In the rows, zero is written as 128.
Z: rows in several groups, each row roughly a mix of its group's directions
Z (140 x 11)
[[130 166 106  70  96  77 115 121 109 140 134]
 [108 138 157 155 166 170 142 154 143 185 120]
 [137 119  88 101 137 116 170 103  68 153 114]
 [174  79 134 117 101 118 132 108 107  72 140]
 [ 95 112 122 118 118 172  91 101 118  66 132]
 [145 115 146 113 107  90 150 174 148 157  75]
 [117 124 101  87 141 146  99 101  75  83 118]
 [104 178 126 131  82 111 143 116  92  84 107]
 [133 153 165 139 111 115 142 164  98  61 118]
 [148  84 151 135 153 126 143 174 170 171 136]
 [152  94  72 104 156 117 128  93  93 101 119]
 [ 98  90 142 128 155 177 103 101 103  88 144]
 [151 123 121 123 195 157 120  81 112 129 162]
 [184  66 116 122 128 100 155 130 110 139 105]
 [166  82 124 148 147 136 110 113 150 188 151]
 [137 116 117 156 144  99 124 162 203 153 123]
 [190 124 126 130 103 103 130  81  84 143 140]
 [ 98 130 193 133 104 158 152 133  95 162 123]
 [111 103 118 156 196 144 152 142 132 164 158]
 [122 133 105 150 171 132 119 173 191 152 133]
 [102 117  91 165 109  83 120 150 114  87  92]
 [188 140 110 186 151 124 160 120 146 129 143]
 [144  54 148 145 152 144  93 139 147 105 119]
 [152 131  96 153 155 129 109  54 140 101 125]
 [ 96 139 116 137 178 164 132 177 166 152 125]
 [173 110 155 142  70  97 137  98 149 105 125]
 [121 120  90  93 117 138 101  90  65 108 121]
 [110 153 116  86 118 124 162 150 155 192 139]
 [105  92 174 141 165 174  99 107 141 104 125]
 [133 103 163 142 159 175  97  73 136 116 138]
 [174 112 123 105 110 108  95 103 130  64 141]
 [169  86 139 145 119 114 133 147 194 105 116]
 [130 157 149 102 152 120 154  96 168 156 182]
 [146  75 135 139 125 125 145 162 154 171  80]
 [140 178 110  59 110 128 149 119 146 154 133]
 [ 97 119  88  89 167 146 109  79 100 130 134]
 [ 89 129 125  67 127 120 125 114 174 150 167]
 [132 114 167 144 155 181 161 156 159 159 145]
 [136 129 139 122 141 150 148 196 182 154 130]
 [169 114  77 121 123  93 124  83 159 107 147]
 [180 138 126 105 106  79 146 116  81 127 154]
 [121 181  82 134 145 138 137 117  66 116 137]
 [147 152  88 158 145 110 105 105 137  64 144]
 [122 154  82  98 126 122 137  90  64 117 132]
 [ 96 167 113 124 106 131 109 145  81 181 101]
 [ 99  92 121  92 172 144 123 165  88 142 155]
 [126 132 138  78  80 117  96  95 112  81 123]
 [ 98 114 116 132  92 113  85  99 119  80  85]
 [ 73 131 145 114 119 165 121 165  78 125 101]
 [ 85 120 137 114 166 174  95  96 100 157 136]
 [ 77  89 152 100 104 141  91 169 133 145 118]
 [140 118 129 175 150 155 167 126 171 176 144]
 [102 149 120 139 157  80 121 120 196 115 115]
 [ 72 191 145 142 136 149 115 137 118 160 142]
 [139 125 147 163 115  85  98 147 119  64 108]
 [107  97  99 113 182 160 126 145 104 153 168]
 [128 116 110 141 162 172 134 138 179 181 147]
 [147 174  93 122  86  83 154 135 105 103 114]
 [106  92 193 147 117 161 127 160 143 157 134]
 [110 125 175 116 125 174 129 126  60 120 140]
 [104 121 202 143 112 157 102 156 142 138 146]
 [149 146  82 105 153 109 172  93 159 147 154]
 [132 117 103 124 147 134  94  91  77  75 150]
 [ 77 140 104 115 143  74 116 153 150  97 102]
 [149  92 111 158 114  98 117  87 158  76 138]
 [ 82 124 162 125 144 118 136 183 147 161  91]
 [ 93  97  94 139 155 144 121  76 120 175 141]
 [113  77 158  91 115 137 124 113  82 166 150]
 [183  68 128 114 124 100 167 132 121 142 113]
 [141  61 177 115 138 142  94 147 149 130 132]
 [132  96 193 152 128 185 124 132 148 135 134]
 [130  68 143 103 138 158 107 102 109  80 146]
 [106 144 168 168 124 143 121 164 190 142 124]
 [157 110 148 120 103 103 150 168 168 176 101]
 [116 142  82 128  97  86 160 182 112 131 111]
 [153 139 112 122 132  76 134 121  63 163 110]
 [ 85 138 130 140 159 152 125 177 176  94 117]
 [118 181 100 132 123 119 126  98  65 109 150]
 [107 130 184 160 115 128 126 185 122 131  90]
 [128 137 111 106 145 123 140  90  50 123 155]
 [168 140 159 133  69 100  93 113 111 100 120]
 [ 74 134 150 164 111 131 146 170 115 150  86]
 [141 144 142  81 118  93 139  92 161  92 168]
 [101 133 116 133 123 161  98  52 113 106 141]
 [123 169  82 127 107  99 108  81 140  86 125]
 [105 121 160 148 137 173 136 145  71  86 139]
 [146 108 119  83 121 128 152  83  84  91 156]
 [170 144 113 129 115  94 102  75 150  86 147]
 [148 169 119 161 121  95 127 152 196 122 126]
 [125 118 113 117 109 153  98  78  70  95 145]
 [135 134 144  86 126 119  86 108 166  88 175]
 [155 104  71  92 138 137 122  78 124 148 155]
 [174 104 172 116 117 115 142  76 118 143 165]
 [159 143 162 183 127  90 130 138 171 100 125]
 [134 156 143 146  90  84 131 149 183 104  99]
 [111 111  61 135 155 119 134 135  71 110 123]
 [108 150  65  91 104  85 132 126 101 118 119]
 [125 127 142 159 140 172 138 141  57  97 119]
 [ 95 170  99 166 141 114 163 161 157 112 101]
 [106 137  64 132 116  92 136 136 175 145  98]
 [138 140 166 160 111 102 150 186 173 126 120]
 [ 82 136 174 116  99 155 108 140  76 128 109]
 [119 118 105  88 143 144 106  83  86  83 152]
 [144 120  61 105 131 111 100 106 163  92 140]
 [121 130  66 120 112 109 107  79  95 102 106]
 [138 166 125 103 175 112 166 170 161 143 150]
 [117 110 186 146 109 151 143 161 182 146 124]
 [128 162  97 143 119 143 110 136  74 103  73]
 [146 112 107 146 162 156 105  59 107 104 133]
 [145  79 137 101 108 145 140  93  66 128 141]
 [147 162 134 148 120  93 143 165 184 166 119]
 [175 128 114 152  77 101 171 114 113 108 151]
 [ 80 169 126  92 144 148  96 110  89 144 151]
 [164 150 116 102 155 144 106  63 123  93 136]
 [106 171 112  75 100  99 109 131  97 110  97]
 [151 162  70 115 130 115 115 107  96  80 141]
 [ 98 111 146 148  90 164  72 151 110 119  98]
 [103 168 142 126  65 130 138  98 109  88 115]
 [ 88 152 144 156 160 158 144 181 126  91 125]
 [123 152 158 135  64 105 142  97  94 101 108]
 [160  86  97 119 118 140 117 115  88 180  97]
 [124 119  90 131 119  75 174 157  96 163 127]
 [143 118 152 167 155 113 136 178 188 132 133]
 [120 124 149 122  75  98  64 125 143 107 105]
 [121 133 173 144 127 173 122 148 179  82 131]
 [105 164  89  93  82 106 136 114  90 102 123]
 [129 111 192 166  88 117 104 129 164 140 124]
 [ 65 128 168 155 162 155 126 158 134 114 110]
 [146 133 131 109 123  85 104 111 201 127 155]
 [149  62 116 136 155 132  87 131 155  95 109]
 [143 117 174 116  93 146 140 161 192 134 126]
 [141 165  93 110  97  88 124  94  80 113 114]
 [141 100 115 189 137 122 132 182 142 111  94]
 [ 80 129 171 122 119 168  71 147 127 141 132]
 [ 93 133 186  94 119 154  93 147 140 155 151]
 [123 123 135 162 118 103 161 172 150 190 145]
 [202  86 112 141 130  96 147 109 143 125 132]
 [ 99 140 104 165 150 129 153 191 150 120  96]
 [165 101  81 174 112 110 119  88 121 149 107]
 [124 159 138 117  97  76 124 125  81  96  90]]

one row of each group, then the others: which group is each in?
[151  84  78  81 128 116 137 153 138 156 101]	(73)
[111 135 158 136  91  90 133 194 150 116 107]	(103)
[ 89 118 168 119 146 167 101 118  74 140 152]	(6)
[158 119 149 138 103 129 141  96  60  99 157]	(102)

[132 145 162 139 143 133 153 137 206 159 136]	(103)
[152 102 136 165 199 107 107 152 142 119 118]	(102)
[ 98  91 119 150 112 117  78  78 101 110 111]	(103)
[127 158  99 106  85 111 124 153 184 141  92]	(6)
[158 102  72 125 129  77 114  98 121  98 141]	(102)
[138 119 137  95  70 127 112 111 180  87 130]	(102)
[168 117 151 130 107  87 164 168 133 174 113]	(102)
[153 155  78 140 122  69 151 156 101 126 134]	(103)
[146  91 132 151 143 132 187 163 114 169 105]	(73)
[111 119 130  92 112 128  90  62  86 137 127]	(102)
[ 91 123  99  87 163 109 128 160  76 139 145]	(103)
[170 104 163 150 125 165  99  91  94 104 139]	(103)
[171 143 136 179 132 103 140 148 181 109 105]	(102)
[129 119 163 179 139 111 124 167 186 149 129]	(73)
